Rotation paths and how fast each direction turns (degrees per step)
Each turn is a multiple of 5 degrees from 10 to 175, or 0.
Each row of a path follows its step; steps can be skipped.
path 1
step 0: [-10   5  -8  -6  -4   5  14   4 -12  10   3  -9  -3  -3   1 -17   5  -1
   8   6  -7  -4   4 -13  13  11  -7]
step 1: [ -5   7  16   5   8   8  11  -5 -11 -10   1  -4  -4   9  10  -1   4  -6
 -14  -2   4  -8  -6  14   6 -15   6]
step 2: [-14  -3 -11  11   5   9  -4 -11  -4   5  -3  13 -11  12 -10   2   7   5
  11  -1   5  -6  -6  -7 -12   2 -10]
step 3: [  0   8   6 -10   5  -1 -10   9  -1  -6   2   6  -7 -12 -11 -10   6   2
 -11   5  -3  -4   0  12 -16   9  16]
step 4: [  6  -2  -1  -3  -9   2   9   6   8  -6  -7  -1   3  -4  -8  13   0  -1
   9   0 -18 -13 -20   1   3   5 -14]
step 5: [  5 -12   2  -4  -1   5  -5 -12   8  -2  -8   5 -10 -12   6  -3   5   7
 -26  -3  -4   8   1  -9  11  -5   1]
step 6: [ -9  -2  -6   2 -11   7  -4  13  -2 -10  -3   4  -3  -7   4  -2  12   0
  25   0   2   3   7  -3  16  -9   3]
step 7: [-11   4  -4   0   0   2   1   7 -12  10  -8  -9  -8   8   8   5  -4 -11
 -14 -12  -2   6  -3   6   7  14  15]
step 8: [  0   0  -5  -6 -11  -5  -7 -10  -7   1   1  11   3  11  14   5   7 -10
   5  13  10 -13 -13   4  -6 -10  -3]
step 9: [ -7  -5   2   1  -4  -2  11   5 -11  23   1   4 -11  -9  -4 -11  -1  15
  -5   6  -8   2   1   1 -17  -2   1]
step 10: [ -2  15  18  -7   0  -6   0   2  -1  -6  12  -7  -7   0 -12  13  10   5
   1  11  -4 -10  -4   4  13  -6  -3]
Directions:
[-1 -3  0  1  2 -1  1 -1 -9 -1 -7 -5 -1  6  1 -2  3 -4  1  4  2  1  2  1
 -4  0  0] | 55
[ 1  5  3  1  9  4  2 -4 -1 -3  2  0  0  0 -6 -4  2  3  0 -1 -1 -5 -1  1
 -4  1 -5] | 40
[ 3  1 -1 -7 -1  1 -1  3 -1  1  2 -2  3  3 -4 -2 -1 -8  0 -1 -1 -4  0  1
  4  9  1] | 100
[-1 -1  3 -1  2 -1 -1 -4  0  1 -2 -6  0  6 -2  9 -2  1 -2 -5  0  0 -7  2
  3 -1 -1] | 120
[ 3 -6  8 -3 -2 -1  5  2  2 -1  1 -3 -1  1  0 -3  4  4 -1  2 -1  0  2 -5
  6  0 -4] | 70
path 2
step 0: [ -1  -9   6  -5  -4  -3   8   1  -3   1  25 -13  -3  -5  -9   3  12  12
  13  -5  -1  -1 -13   8   7   1   4]
step 1: [ -6   0   0  13  -3  13 -11   4   2   7  -5   1  -9  -8  -3   8   5  -5
  10  -3   4  -6  19  16   3 -13  -7]
step 2: [ 12   1  -1  -5   4  -6   7  -9 -12  -5   9  -4  -7   6  -1  -9  13  -2
  13 -11  -4 -18  -9   1  -5  -7 -13]
step 3: [-13 -10  16   5   7   7  -1   4   3   1  11  -8   0 -14 -19  14   5   6
   4  -4  -3  -5   1  12   0   1   3]
step 4: [  5  -2 -11  -2 -11   3  -5  -1   4   7   8  -7 -12  -2  10  -1   6  -6
  17 -11  10  -3  11  10  -2  -7 -17]
step 5: [  3   4  10   7  12  -8   0   1 -14  -8   3   5   1  -1 -13   4  14  -4
  15  -1  -7 -17  -5   8  -8 -10   5]
step 6: [ -7 -13   5   3   0   7   6  -8  13  -2   9  -8 -13 -14  -3   4  -2  14
   8 -17  -2   1  -4   9   2   0 -14]
step 7: [  3   2  -4   0 -11  -1  -5  13 -13  10  11  -3  -4   0  -4   5  13  -6
  18   1  10 -10   7   7   8 -12   2]
step 8: [  1   0   8   7  15   7   2 -16   1 -11  -7   1  -9  -4  -3  -5  10   1
   7  -8 -11 -13   4  14  -8 -10  -8]
step 9: [ -1  -9   5   1 -10  -1   4   6  -3   6  24 -14  -5  -5 -12   6   4   6
   8  -9   0  -6 -13   0   2   3 -12]
step 10: [ -6  -1   0  -2   9   8  -7   5  -2   5  -2   0  -6  -8   0   9   7  -7
  11  -5  11  -9  23  17   0 -11   1]
Directions:
[ 1  2 -1 -5  3  1  2 -2 -5 -1  0  7 -5  1  1  6  0 -6  1  0  5 -1  1 -4
  4  0 -3] | 130
[ 0  1 -2  2 -1 -7  1  2  3 -4 -2  6 -1 -2  3  3 -2  4  8 -2  1  5 -3  1
  1 -2  4] | 55
[ 6  3  2 -3 -1  0 -2  4  0  4  0 -3 -3  5 -5  1  2  0  5  2  2  1 -7 -3
 -1  2  3] | 160
[-2 -2  6 -1  3 -1  3 -1 -2 -8 -4  1  1  0 -4 -6  1 -3  0  1  0  1 -8  0
 -2 -1 -4] | 120
[ 2  0 -1  3  5 -2  5  1  0 -2  0 -2  2  1 -2  5 -5  6 -2 -5 -2 -6 -2 -6
 -1  1 -2] | 115
[-4  2 -1 -3  0 -4  3 -6 -1  3 -5  1  1  0  1 -2  6  0  3 -3 -3 -5  1 -3
 -4  2  5] | 125
path 3
step 0: [  3 -12  13  -4  -7 -14  11  -1   2   5  -7   2   0  -1  10   9 -11 -10
  -5   6  11  -1 -10  12   6  -7  -3]
step 1: [-8 20 -9  1 12  1  8  0 -2 10 11  2  2 -3 -1 10 18  9  7 -3  8  4 -3 -8
  1  3 -3]
step 2: [  8 -11   6  -3 -10   6  -6   4  -7 -17  -6  -5  -3  -4  -2  -5   2  14
 -13   0   9   3  13  -1  -3   1  13]
step 3: [ -3   7  11  11  -3  -6  15   0   3   0   2  10  -8  -3  18  -3  -6  -9
  -5   0  -5 -12  -7   9  -6  -5 -12]
step 4: [-17   5 -13  15   2  13  -6   2   5   6   6   7   6   5 -16   1   8   8
  -1   1  -3   9   1  -6  -1   3   5]
step 5: [  8  -4  14  -3  -2  -4 -16 -14  -1  -9 -11  -1  -1  -1   2   0 -11  -4
  -1   1  -2  -5  10   2  -4  -6  20]
step 6: [ -6   3  -2  -4   1  -4  16   2  11  15  -4   3  -6   2   5  13   5 -19
  -8   6  -4  -2 -14   3   5  -3  -6]
step 7: [ -7  -1  -5  -2   7   1  -6  -4  -9   5   6   3  17  -4 -11  10   5  17
   5  -6  18   9   1  -3   1   4   8]
step 8: [ 17   6  13  -5  -6  -7   2   3   1 -14  -6  -7 -18  -5  15   0   5   3
  -4   5   6  -2   8  -1   4  -5   9]
step 9: [-17  -2  -2   4  -4   7  18   5  -5   6   3   6   1  -2   2   2   7   0
 -15  -2  -1  -9  -8   4  -9   2 -18]
step 10: [  1   6  -2  20   2   3 -10  -1   2  -7   8  14   8  -2  -4  -7  -7  12
   6  -4   6  13   7  -2   2   1  15]
Directions:
[-4 -3  4  2  7 -3  1  9  3 -4  0  2  4 -1 -2  1  1 -1  2 -3  0  0 -4 -2
  1 -4  0] | 120
[-1  1  4  0  0 -2  4 -7 -2 -4 -5  3  4 -5  0  0 -1  1  6  3 -2  4  0  0
 -4  2 -2] | 155
[-3  3  2 -4  0  4  3  1  0 -1 -5 -8  1 -2  2 -7 -1 -2 -1 -2  1 -1  2 -3
 -1 -3  6] | 120
[-2 -4 -2 -6  1 -6  4  0  0 -1 -1  4 -2  3  5 -1 -1 -1 -5 -4 -5  2  3 -1
 -4  3  2] | 120
[-2  2  1 -4  3  5  0 -1  0  4 -2  4  1  2  5 -1  5  4  0  4 -5  0 -1 -1
  3 -6 -5] | 135
path 4
step 0: [ -6 -16   7   0   8 -15   4   2   4   4  -2 -12  -5   4  17  14  16  -5
  -9   4  -4   5   0  -4  -1  -1   3]
step 1: [ -4  14   4  -1 -10 -17  -4   5   4  -3   6 -10  -4 -12  11  -5  13   5
   6  -3  -5   9  -3  -7  10 -11  -8]
step 2: [ -1  16  -4 -11   4   1   5  -8   9   6   4  12 -11  -1   5 -15   3  -3
   2 -14  -2  -1  -4   2 -10  -7 -15]
step 3: [-15   2  -3   0  -4  -2  11  -1  -5  -3   0   5 -10   4   1   4  -1   4
 -24  -1  -1  -8  -7  10 -18   5  -5]
step 4: [ -1  12  -2  13 -11  -5   2  21 -11   2   3  -7  -4  -4 -14   1  -2  16
  -3  -3   8  -8  -1   1  -3   3   4]
step 5: [ 18  -4  -6  -1   9   1   4   6  -4  15  -8   4  -1   7 -10  -8  -1  14
  14  -6  12   1   6  -1  -9  -3   3]
step 6: [  5 -25  -3   0   3  -2   5 -10  -4   0  -3   3   0  13  11   4  -4  20
  -5  10   3   9   6   3   0   2  -4]
step 7: [ -2  -7   8  12  -4   1  -4   1   3 -10  18   1  -7  -9   3  -4  -1  14
   4  10  -6   5  11  -5  17   7  -2]
step 8: [  1   6  11  -2  16   4   3  -3  15   3   1  13  -2 -15  -7 -10  -5  -1
  11   1 -15   5  10  -6  -4   1   4]
step 9: [-11  -1   7   0  -1  -6  13  -4  13   5 -13   4  11   7   0   7 -14  -8
 -14  -1 -15   8   4   2  -6   2  -1]
step 10: [-14   5   2  14 -18  -8   8  10   2   3   7  -9   2  16  -4   4   3 -11
   5  -5  -7  -2   3  -2  10   3   3]
Directions:
[-4  3  1  0 -3  2 -2  1 -6  3  0 -1  4  4  3 -6  0 -1  0  1 -3 -5  0 -4
 -6 -1 -4] | 45
[ 2 -1  5  6  2  3 -2 -5 -3  5 -4 -2 -1 -1 -1 -2 -4 -1  1  5 -3  4  3  0
  3  6  0] | 35
[ 0  5  5  1 -1  1  5  3 -2 -1 -4  1  2  4 -2 -1  0 -2  0 -2  3 -3  3  9
  1  3  5] | 60
[ 3  7 -1 -3  3  3  4 -3  3  3 -4  4  4  1  4  2 -6  2  2 -2  4  2 -2 -4
 -1 -2 -3] | 110
[ 1  2  3  3 -1 -4  6  0  3  1  3 -3 -6  3  0  1 -1  6  2 -1 -5  1  4 -1
 -6 -1 -1] | 0
path 5
step 0: [  3  22  -3   1  -9   8   1   5 -14   4 -11  -8   6  -5  -1 -11   1  -3
  -2   0  11 -13 -12   0   8  -8   6]
step 1: [ -6  -8   7  -8  -6  -2  -9  10 -12   8  -6  -4  -4   0   4   8  10   0
  -8   7  17  13  -8   3  -8 -15  -7]
step 2: [ -3   0  -1   4  -5   6  -3 -15  -2 -11   9  -2  -7  -7   2   6   3   3
 -10   1  18   5   6 -13  10 -12  19]
step 3: [ -3  -3   2  -5 -10  12 -16  -3   2  12   2  -6  -8  -3  12   3  -1  -5
   4  20  -2   9  12  -4   3  14   3]
step 4: [ -7  15  15 -11  11   4   4 -14  -3  -7   8  -1  -6  -5   2  -7  -8   1
   3  14  -7   1   5   2  13  -8 -10]
step 5: [ 11  10  15 -10  -8   2   1  -9  -9  -2  -6  -5   6   4  -1   7   7   4
  18  -2  -3   3  13  -2 -17   4  -5]
step 6: [ -2  11  12  -1   2 -10   6   7   5  -7   2 -12  -8  -7  -3 -15  12  -1
 -13 -11   5  -1  18   5  -4   4  -4]
step 7: [ 14 -15  -9   8   7   0  -2   0  -2 -10  12 -16  -6  -9   2   0   7   8
   7  -5  -2  16   0   0 -11   4 -10]
step 8: [  0  11  -3  15  -4  -2  -1  -3  10  -3   4 -10  -3   4  -6  -8 -18  17
  -1  -6   2  10  -2  11   7  14   7]
step 9: [  1  11  -9   7   8 -14  -5   2   5  10 -16  -5   5 -14   2   1  -4   7
  10  12  -4   3 -12  -4  -6   3 -10]
step 10: [-15  10   4  -1   6   2   2   5   4  -4 -11 -11  -2   1 -20  22  -1   5
   0 -12   1  -2  -8  -1   7  -8  -5]
Directions:
[-7  6 -3 -2  3  4 -3 -2 -1 -3 -2  5 -2 -1  2  0 -5 -1  4  0 -2  0 -2 -2
 -2  6 -3] | 70
[-1 -4 -1 -2  7 -4 -3 -3 -3 -6  4  0  0  0 -3  5  1  0  1  2  2  0 -3  2
  2 -4 -7] | 130
[-2  1 -4 -4 -1  1 -1  6  1  0  3 -5  2 -8  1  1 -3 -6 -1  1 -5 -1  1  3
 -2 -4 -1] | 120
path 6
step 0: [ -7  -4   3  -2  -5  -8 -16  11   0   7  13   0  -9   3   0   9 -18   2
  -7  10  -1   1   0  -9  -3  -4  -7]
step 1: [  4   3   1   3  10  -3   2   6  10   2   1 -11   3   3  14  12  20  -4
  -1  -5   8  -4   5  11  -5   3  10]
step 2: [  0  -4  -2   0 -10   5   0  -1  -4 -12  -3   6 -11   7 -19  -4   8 -13
  -6   1 -17  -3  -2  -5  -8  -1   4]
step 3: [ -1   2   7  -9  -5   8 -12   5  16   2   5   3   3   6   8  -1  -2  15
  14   5   2  -7   8  -6   0   2 -13]
step 4: [ -8  -8  -4  10   5   3  10  -9   1   3   1  -4  -1 -12   1  17  10  -9
   6  11   8   2 -13   0  -6   5   3]
step 5: [ -5  16  11 -16  -6   3   1  10  -7  -8   3  -1  -9 -12  -8  -1  -6  -5
  -3  -1 -13   2   9   5  -1   5   3]
step 6: [ -8 -14  -3   5 -13  -2  -6  10   0  17   4   0   3   5  10   8   2   6
   3  -6  -1 -12   5   2  -1 -13  -5]
step 7: [ 11   6   5   9  -6   9  -2  -4   7 -10   8  -8  -4   4   1   7   5  -8
 -11  -2  13   4 -10   2  -9  13   8]
step 8: [ -7  -1  -9  -7   2  -1   7   8   5  -8  -3   3  -9   5  -1   0   2   2
  -9  18 -16  -2  18  -7   1   0   0]
step 9: [  0  -1   4   5   6   5 -12   5  -6   4   3  10   1   2   9   8  12   4
  21 -10  -3   2  -4  -2 -11   3  -8]
step 10: [ -6  -1   8  -5  -4  -8  -5  -1  15  -4   2  -6  -8  -7 -16   7  -4 -13
  -1  11  10  -4 -12  -1  -5  -3   6]
Directions:
[ 2  0 -2  3  0  3 -3 -6 -9  0 -5  2 -3  0  2  4  3 -2  1 -1  3 -4 -3  4
 -3  1 -1] | 140
[-1 -1  5  3  5 -1  1  0  5  0  0 -2 -1  0  1  5  0  0 -5 -1  4 -5 -6 -1
  6  3 -5] | 115
[ 0  0 -3  3  0  6  5 -3  0 -3  1  4 -1  0  4 -1 -2  5  0  7  1  3  1 -5
  0  5 -4] | 80
[ 4  1  5  3 -2 -5  0 -2 -3  1  4 -2  5  4 -2  6  0  3  4  1  4  1  3 -2
 -2 -4 -5] | 120
[-3  1  1  0 -7  2  5  1 -5  5  3 -2  1 -7  2  1 -6  1 -3 -2  2  0  0  4
  2  0  0] | 55
[ 3 -2  5  0  0 -2  4  3 -5 -2  0  2 -5 -3  0 -5  5  0  0 -3 -4 -3  3 -4
  1 -1 -6] | 115
path 7
step 0: [ -6  -6   9   8  -5   6   1   9 -10  -5   3  -2   4   0 -10 -12 -20  -4
   0   4 -10   1  12   9  -6   7 -14]
step 1: [-19   2  -1   2   0 -10   1  10   1 -12   5  -6   4   6  -1   1   9  -2
  11  16  -9   3   9   4  -2 -13 -13]
step 2: [-12 -14   8   4   3  -8   1   5   9   6   1   1   0 -11 -10  16   3   5
   4   5 -15 -12   5   5   1  -8  13]
step 3: [  5  -3   3   4   3  -3   1   4 -11   3  -3  12   1  -2 -13 -11 -11  -8
  -9  13 -15  -3   9  -1 -11  -5  15]
step 4: [ -4  -2  -4 -12   9  -2 -12  -1 -17  -5 -13  -8  -7   1  -8  -7  11  -1
   4  12 -10   6   3  -1 -12  -9  -7]
step 5: [ -4 -16  12  17  11   4  -2  -1  -5   7 -10 -15  -4  -4  -8   6   1   7
  12  -7 -12   4   0   4  -3  -5  -7]
step 6: [ -2  -7   9  20   4  -1  15   5 -12   2  11   9  -1  12   3   0  -1  -5
  -4   2  -9  10   8  -4  -6 -14   2]
step 7: [ -6 -14  -8 -12   9  -5   0  10 -16  -6  12   2 -10  -4   3  11  10  -2
  -8   7  -2   0  -3   2  -6 -15   3]
step 8: [ -1  -5   0   7  14   2  -4   9 -13  -3   2  -6   0 -21  -9   2 -11   3
  -4  -8  -7 -10 -10   8 -12   1   0]
step 9: [-10  10   6  14   8  -3   5   2 -12 -16   0   1   2   5  -8  -8  -2 -12
  -5  -6  -9  -3   6  -8 -13   2 -13]
step 10: [-15 -15   2  -4   8   3   7   8   2 -14  -4  -9  -7   4  -1   8  12  -7
  -5   2  -7  -9   9  -4   9  -6 -13]
Directions:
[-3 10 -1 -3 -2  0  4  1 -1  0  0  2 -1  0  4  0  4  1  0  2 -2  4  2 -5
 -7 -3 -2] | 130
[-1 -2  4 -1 -9  1  2 -1 -5 -3  0  2 -4  4 -2  1 -1 -1 -5 -3 -3  0  3 -4
  3  4  4] | 110
[-2 -4  1  1 -4  2  0  3  3  1  6  1 -1  4  5 -2  0  6  2 -3 -1  4  3  6
  2 -5 -3] | 70
[ 4 -1  3 -2  0 -2 -3 -1  2  2 -8  4  0  1 -2 -2 -1  3  0  0 -3  5 -4 -4
  4 -8  0] | 40
[ 0 -3  0 -2  2  0  8 -1  3  5  3  5 -1 -3  2 -1  5 -6 -3  2 -3 -1 -2  3
  3 -1  3] | 85
[-2 -1 -1 -4 -2  3 -2  1  0 -2 -2 -8 -1 -3  4  5  6  4  1  1 -4 -3 -5  0
  3 -1  2] | 125
[ 6  4 -5 -4 -1 -1  2 -5 -1  2  3 -3  3  0  1  0 -2 -1  5 -5 -1 -3  3 -2
  7 -2  0] | 0
path 8
step 0: [ 16  -2   2   4 -14   7  -5  -4 -22   4   2  -3   6  -1  15   7  11  -5
   9  -1   9  -4   8  -4  -3  -2   7]
step 1: [ -6   7  -9  -6  14   3   5  16 -11   5 -16   1   5  -5   4   2 -10  -6
  10   8   7   4  -9   2   8 -14  -3]
step 2: [  7   7  -1 -18   4  -9  12   9  10   6  14 -14   7   3  -3   5  10  -6
   2  -3   7 -10  -4   9  -4   9   5]
step 3: [ 12  10   2   5 -16 -11   0   2  -7  -1   6  10  14  -7  11 -10   1   9
   6  -3  -5   2  -2  -2  -3 -13  16]
step 4: [ 10 -11  -4  -8   0   7   3   5 -15   7 -14  -4  -7  -4  14  -4  -2 -16
   9  -8  11  -6   8   0   3  -8  -3]
step 5: [  0  10  -2   0  11   3   4  22  -7  12   5 -12  11   3  -3  12  -4   1
  11   6  -2   1 -15   3   9   6   4]
step 6: [ 15   9  -3  -9   3 -15  11  -5   7  -2  14   5   1  -3   5  -4  12   3
  -3   2  15  -6  -8   9  -1 -13   8]
step 7: [ 12   0   1  -3 -12   0   0   3 -13  -1 -12   0  11 -11   9 -15   1 -12
   9 -12 -15  -4  -4   3  -6   3  10]
step 8: [  4  -7   1   1  -1  -3   6  15 -13  15   4 -12  -5   9   9  -2 -12   0
  10   2  10  -2   6  -2  19  -6  -6]
step 9: [ 15   5  -5  -1  15  11   5   6  -1   5   9   3   6  -1  -7  15  10  -4
   5  -6   6   2 -18   8   3  -7  12]
step 10: [  9  13   0  -8  -1 -15  13  -6  -2  -2  -5  -8  -2 -11  17 -15   1   2
  -2   7  -5  -3 -11  10  -5   0   2]
Directions:
[ 0 -5  1  0 -2  2 -2 -5 -4  2  0  3  2  1  5 -6  1 -4  3  7 -4 -2  3 -3
 -2  0  1] | 100
[-9  4 -2  3  2  2 -2 -1  0  6  3 -4 -2 -2 -3 -3  4 -4  4 -2  1 -1  0  1
  4 -3  0] | 100
